Each row has a name. Each piece below is followed by the name of the row it came from, unless a question asks for something else. Each question is about the rows just above it.

[ 0.92 -4.17  6.01 -5.89  2.96  0.59  0.70  0.05 -4.40] -> sares
[ 0.77 -0.48 -4.16  7.50 -3.73 -7.19 -0.48  3.71  2.04] -> gir
[ 2.04 -7.19  7.51 -0.48  0.77  3.71 -3.73 -0.48 -4.16] -> kasav
[-0.21 -0.74  2.78 -4.23  1.83  2.43  0.76 -0.92 -2.16] -> fub
[-0.54  3.48 -5.80  6.62 -2.88 -1.35 -0.67  0.41  4.44] -> ral
[-0.23 -0.19  4.81 -8.23  3.42  6.70  0.40 -3.20 -2.56] -> furot
[ 1.99 -6.19  5.32 -3.20  2.04 -4.60  0.10  2.64 -4.85] -> taduz
The entry that follows [3.48]:	[-5.80]
Which row holds these entries in another order? [-7.19 -4.16 -3.73 -0.48 -0.48  0.77  2.04  3.71  7.50]	gir

[ 2.64  1.54  1.48 -0.88 -1.35  4.12 -0.38 -1.59 -0.30  1.96]  nis
[ 0.73 -0.60 -0.81  1.06  0.78  1.06  1.07 -1.72 -2.82 -1.59]  Mebu
[ 2.64  1.54  1.48 -0.88 -1.35 -0.53 -1.20  1.29 -4.50  1.70]  ganop
[ 2.94 -1.50 -0.62  1.07  2.20 -0.89  0.83  0.83 -1.55 -1.71]  buti
[-0.31 -0.34 -0.75  1.28  0.97 -0.89  0.83  0.83 -1.55 -1.71]  susur
[-1.03 -1.50 -0.62  1.07  2.21  0.74  0.08  1.90 -3.38 -0.15]  tep
[-1.03 -1.50 -0.62  1.07  2.21 -1.99 -1.70 -2.41  6.23  2.56]  sopu
Right after [-0.30] comes	[1.96]
Go on from [-0.88 -1.35  4.12 -0.38] to the end of its row.	[-1.59 -0.30  1.96]
The rest of the row after [1.06 1.07]:	[-1.72 -2.82 -1.59]
What comes right after [-0.81] in the named rows?	[1.06]

[ 6.43  5.84  6.17  1.90  4.12 -3.68 -0.72  4.45 -7.98 -4.86  4.67] -> kanob
[ 5.33 -5.53 -6.84 -7.78  3.65  6.06  3.44  3.13  2.50  5.51 -3.43] -> bok
[-0.77  3.37  4.30  5.65 -5.73 -2.78 -3.43  6.40 -2.18  2.50  5.18] -> fus
[ 5.65 -2.78 -0.77  5.18 -2.19  4.30  3.37 -5.73 -7.19  3.50 -6.91] -> voz
[ 5.65 -2.78 -0.77  5.18 -2.19  4.30  3.37 -5.73  2.50  6.40 -3.43] -> lesi
Put [-5.73 -3.43 -2.78 -2.19 -0.77  2.50  3.37  4.30  5.18  5.65  6.40] back in order: which row is it?	lesi
Go on from [-5.53 -6.84 -7.78  3.65  6.06] to the end of its row.	[ 3.44  3.13  2.50  5.51 -3.43]
Put [ 5.18 -2.19  4.30  3.37 -5.73 -7.19  3.50 -6.91  5.65 -2.78 -0.77] back in order: which row is it?	voz

[-1.46 -2.10  0.83 -5.36  5.98  2.49  0.02  0.71  4.72] -> pigis
[ 4.73  0.38  0.29  2.41  2.35  2.08  6.60  2.25 -1.92] -> Rede
[ 3.34  1.72 -0.32 -3.14  1.93 -4.48  4.23  2.75  5.92] -> til
[ 0.27  4.61  1.02  4.61  5.31  0.27 -3.24 -2.98  0.27] -> Geri
[-3.27 -2.91 -0.30  1.25  4.60 -2.60  6.20 -1.00  1.58] -> fol
[ 1.59 -1.47  1.59  4.07  0.13  4.01  1.59  5.55  1.28] -> kiguf
[ 5.26 -1.61 -4.36  1.39  3.63  5.21 -1.13  0.92  4.74] -> sasu
[ 2.41  2.30  1.51  2.05  7.13 -1.40 -2.60  0.44 -3.08] -> keke
[ 1.77 -0.56 -3.85 -3.66  2.24 -1.78  2.27  3.73 -1.36] -> Votik
[ 4.40  4.76 -4.95 -0.72  0.05 -3.53 -2.04 -2.45  1.76] -> Dito
How many times does Geri hold [4.61]?	2
Count of [1.59] in kiguf:	3
What comes right after [1.77] in the named rows?	[-0.56]
How many times does sasu hold [4.73]?	0
What comes right after [4.73] in the named rows?	[0.38]
The entry that follows [1.02]:	[4.61]

[-1.77  4.78 -2.95  1.00  4.05] = Lipu
[-3.43  4.77 -3.43  4.77  4.77] = gan
[ 4.05 -2.95 -1.78  1.00  4.78] = Kezi
Count of [4.78] in Kezi:	1
How many times does gan hold [4.77]?	3
How many times does Lipu hold [0.99]?	0
Put [-2.95 -1.78  1.00  4.05  4.78] back in order: which row is it?	Kezi

[ 1.23 -1.44  2.53  3.25  2.28] -> par
[ 3.22 -4.09  2.02  0.11  0.47] -> tagu
[ 3.18 -1.98  4.18  3.78  0.54] -> Rala
[ 3.76  1.17  1.44 -0.33  0.06] -> feno
[-1.97  4.18  3.79 -0.13  1.41] -> kipel
[ 3.18 -2.70 -0.56  2.89  0.54] -> kosef
[-0.13 -1.98  4.18  3.79  1.41] -> safat
Put [ 1.41  3.79  4.18 -1.98 -0.13] back in order: which row is it?	safat
The entry that follows [-4.09]:	[2.02]
Go on from [-1.98  4.18  3.79] to the end of its row.	[1.41]

[-1.23  0.69 -7.10  1.67 -3.25  5.21 -1.97  2.82  4.85] -> pilis
[ 4.85  5.21  2.82 -1.97 -7.10  0.69 -3.25 -1.23  1.68] -> Pimu
[-3.72  2.77  0.31 -6.92  5.84  3.74  3.01  0.34  3.02] -> Vil
Which row holds these entries in another order? [ 4.85  2.82 -1.97  5.21 -3.25  1.67 -7.10  0.69 -1.23]	pilis
What comes right after [0.34] in the named rows?	[3.02]

